One vector is turned by the same rotation once a tick. Each row is the vector after some number of ticks, and that number follows the row.
The counts run from 0 to 132.
[ -4  16  -5 -17 -18 -43  16  -8 -10 -14 -51   2  65  10   4 -16  -2  16
 -48  -3  25  -7   4 -21 -19   2  22  -7 -18  11 -24  11   0   4  27]
75
[ 30 -40 -20 -16  14 -44 -16  14   1   0   4  -6 -41 -37  31   2   1 -19
   8 -14   2 -15  46  33 -18  22 -12  -5 -13   0  12 -30  22  36   8]
105
[ 42  -1 -14  -8  -2 -12   9  36   3  17 -30   3   4  20   0 -15  15  -7
  -1 -10  18 -50  33  18  -5 -36   8  14   1   0  34 -42  16 -12  39]
56
[-10   4  58  14  10 -26 -43  -9  29 -10 -32 -33 -22 -40  20   6   7 -24
 -41   7  17   4  34   3 -25  29 -11  -7 -20   4  15 -15   2  15   9]
43
[ -6  46  56  17  35  12 -20   7  24   5  23   8 -14  19 -21  -8  10 -49
   8  18 -16 -17  27  -6 -31 -21  -7 -10 -30   7  29 -23  10 -16   7]
60
[ 15  -8  15  45  41  -4   1   6   5  17  23  22   6  -4   3 -19  11 -27
 -21   4  13 -45  59  14 -28   2  24 -37 -27  26 -11 -18  -2  14  16]
78
[-23  -7 -37  20  39 -17  20 -14   9 -29  24   5 -49 -12 -10 -10   7 -34
  15  13 -17 -16  21  29  22  16  -8 -15 -13  21  12 -15  26  15  10]
11
[-16 -41 -49 -17  19 -46  22   4  10 -36 -17 -15 -39  -9   4  -7  40 -29
 -16  12   5   0  27  13  27  13 -12   5 -24  37   2 -23  15  14  10]
12
[-15  17  26 -40  -6 -19 -24 -46 -38 -13 -22   7  33 -19  33  23 -24 -14
 -14  -7 -23   4  14 -31   1  50  13  -4 -26  -2 -36  16  -8   0 -19]
102
[-16 -18  -8   7  31 -28 -16   6  34 -11 -30 -45 -18  26 -11 -28  36 -20
 -14 -17  27 -18  10   5  24 -20 -25  53  -4  -4  20 -17  25  -9  33]
65
[-12  55  20 -29  -8  45 -11  -2 -23  31  32  26 -23 -12  16   1 -30  -3
  35  22 -17   4 -39   6 -53  10  21 -14   4   6  27  -4   9   9  -5]
112
[ -4 -24 -23  -6  -2  49  39 -31 -44  35 -41   1  15 -35  31  15   5  11
 -25   5  -3  10 -14   1  37   8  18   1 -10  14 -16   9  24 -11   3]
98
[-34   0   9 -41  12 -33   3 -10  11 -20 -47 -45  25  44   7  -9  37  -8
 -37 -15  22   7  -6 -17   8  -2  -6  48 -13  -4   8  34  -1 -12   6]
66
[  2  13  36   5  25 -73  18  -7  28 -15 -12 -19   7  -4  -6   5  -8  21
 -12  -6  22 -32  45   5 -18 -12 -11  19 -18 -10  39  -8   8  17  24]
127
[ 13  16  25 -32  -5 -53 -27  14  22 -27  -6  -2 -24  10  10   8  -2  -6
  -2   7   9 -35  29  12 -44  21  40 -25  -5   9  20 -26 -23  16  -5]
52
[-24  23  -1  11  38  -5 -12  -4 -16   0  72  -5  -6  -8  -9 -23  -7 -35
  28  -9   5 -15   0  34 -29   6 -10  -5 -17 -21   3  43  25  30  13]
86
[-26  13   4 -14   5  16  30 -25 -18  24  20  30  18 -12  29   4  -4  18
 -11  32   0  28  -9  -9 -46  37  16  -4 -28  29 -27  19  -1  23 -20]
18
[ 13  -4  -9 -77 -11 -11 -15  18  -4 -27 -28  14  -1  11  31  14  -6   8
   1  18  12 -19 -18  19 -51  11  52 -30   0  15  -8 -18   7  17 -11]
53
[-15 -25  28 -34  12   1 -24 -19   9 -10 -42 -31 -13 -37  44  20  10  -3
 -34  10  23  22 -14  12 -31  40  23  -4 -14   2 -13   2  13  20 -24]
44
[  1  35  33  19  13 -49 -25   2  19  -9  10  11 -28   2 -13  -8 -47   7
  17 -14 -18 -55  22  -5 -28  26  37 -21   6  -4  33 -13 -18  14  16]
51
[-10   7  29 -55  33  10  28 -23   7   5  -5  27  20   8  37  22 -14  50
 -14  38  11   1  -7   0 -55   3  26   3 -23   8 -12  14   4  13 -30]
129
[-37  21 -52   0  -1  19  34  -4 -40  43  38  18 -20   8  -4 -11  -5  15
  33   4 -17   7 -38   4  28  -2 -15  36   0  21  37  16  12 -13  26]
90
[ 19 -13  -3  24  42   6  18  14  29  42   1  28 -47   5   5 -30 -10  26
   6  27   4 -27  33   5 -24 -12  10  13  -6  30  13 -54  11  16   3]
131
[ -1  22  17 -26  -8 -56   3  14  -3 -26  11 -20   4 -22 -10  38  29 -37
  -3  -2  20 -19  41  22 -33   3 -12  -9 -29  -4  56  12  -1  13  14]
34
[  7   5  40 -36  20 -44  12  -7  13  -7 -27  -6  23   7  27  19  15  27
 -28  16  19  -8  31   0 -50   0   7  13 -21   8   4  13 -11  17 -19]
128
[ -8 -21 -39 -36  18  41   7  -2 -29  18 -15  28  17   8  26 -14   3 -12
  -7   2 -15  -2   7 -19  -2  11  37  -9 -25  26 -56 -20  10 -17 -11]
80
[-24   3 -14 -23  39  58   0 -10   5 -12 -10  12 -26   8   7 -13 -15 -16
   8  17 -13   8 -54  11   9 -13  -4  13  -5   5  -7 -18  65 -20  10]
63
[-21  -5  -4 -20   4  39 -22  -7 -50  24  26  -1   2 -19  34  12  -5 -30
   1 -17   0  -6 -18  17 -18  36  59 -26 -11 -10 -17  32   4   6 -27]
27
[-13  -4  15 -26 -21   0 -34   6 -36  10  -1 -18  23 -13  33   6  24 -41
 -29 -17  17  -8  27   3 -38  42  40 -14 -22 -11 -20  33 -25  18 -11]
26
[ -5   0 -41 -34 -47   9 -11   7 -35  20 -48  -1  26 -23  18 -29  -6  12
 -27 -10   2  29 -22 -37   0  32  10   9 -18  16 -29 -16  19   3  38]
22
[-15  23  17  46   4  10  29 -18  -5  11  26  -4 -17 -52 -10  13  -7 -10
 -11  23   6  -7 -11  39  -9  10   2 -42  -9  24  35   3  32  33  25]
95
[-12  -7   6  14  48   6   7 -25  21 -16   0   1 -79 -16  -1  13   1 -28
  16   7 -26 -38   5  27  24   2  12  -6  15  13  52 -30  17  -3  -7]
122
[-21  10 -34   0   0  58  22 -13 -37   8 -23   6  39  30  -1 -20  21  -5
 -22 -14   4  -9 -43  -1  36 -20  19  13   9 -10  -8  24  39 -24  26]
5
[-15 -15 -16   6  20 -23 -11  26  -1   2  54 -11 -28   9  -1 -21  41 -50
  13   4  19 -14  33  43 -27   8  -6   9 -22  14  14  15  11  33   8]
87
[ -2  -4  -9   3  23  47  35   0 -16  42  30  18 -34 -35  15  20  -5  13
  18  27  -4  -8  -5  40  -9 -20 -11  12  -4  15  54  -8  39  -4   7]
37
[  0   6 -37  39  15 -30  33  -8  13   2 -16  16 -25   5 -27 -36 -21  41
  -3  -7  14 -30  -1  -1  19  -3   3  -6  13  30  20 -25  24  12  54]
73
[ -1  17 -20  -9  -2 -46 -33  14 -18 -14  -6  -9  18  16 -14 -40  14 -42
  -5 -39  -5 -22  34 -27  12  21 -28  21 -30 -11 -17 -21   9  -1  48]
83
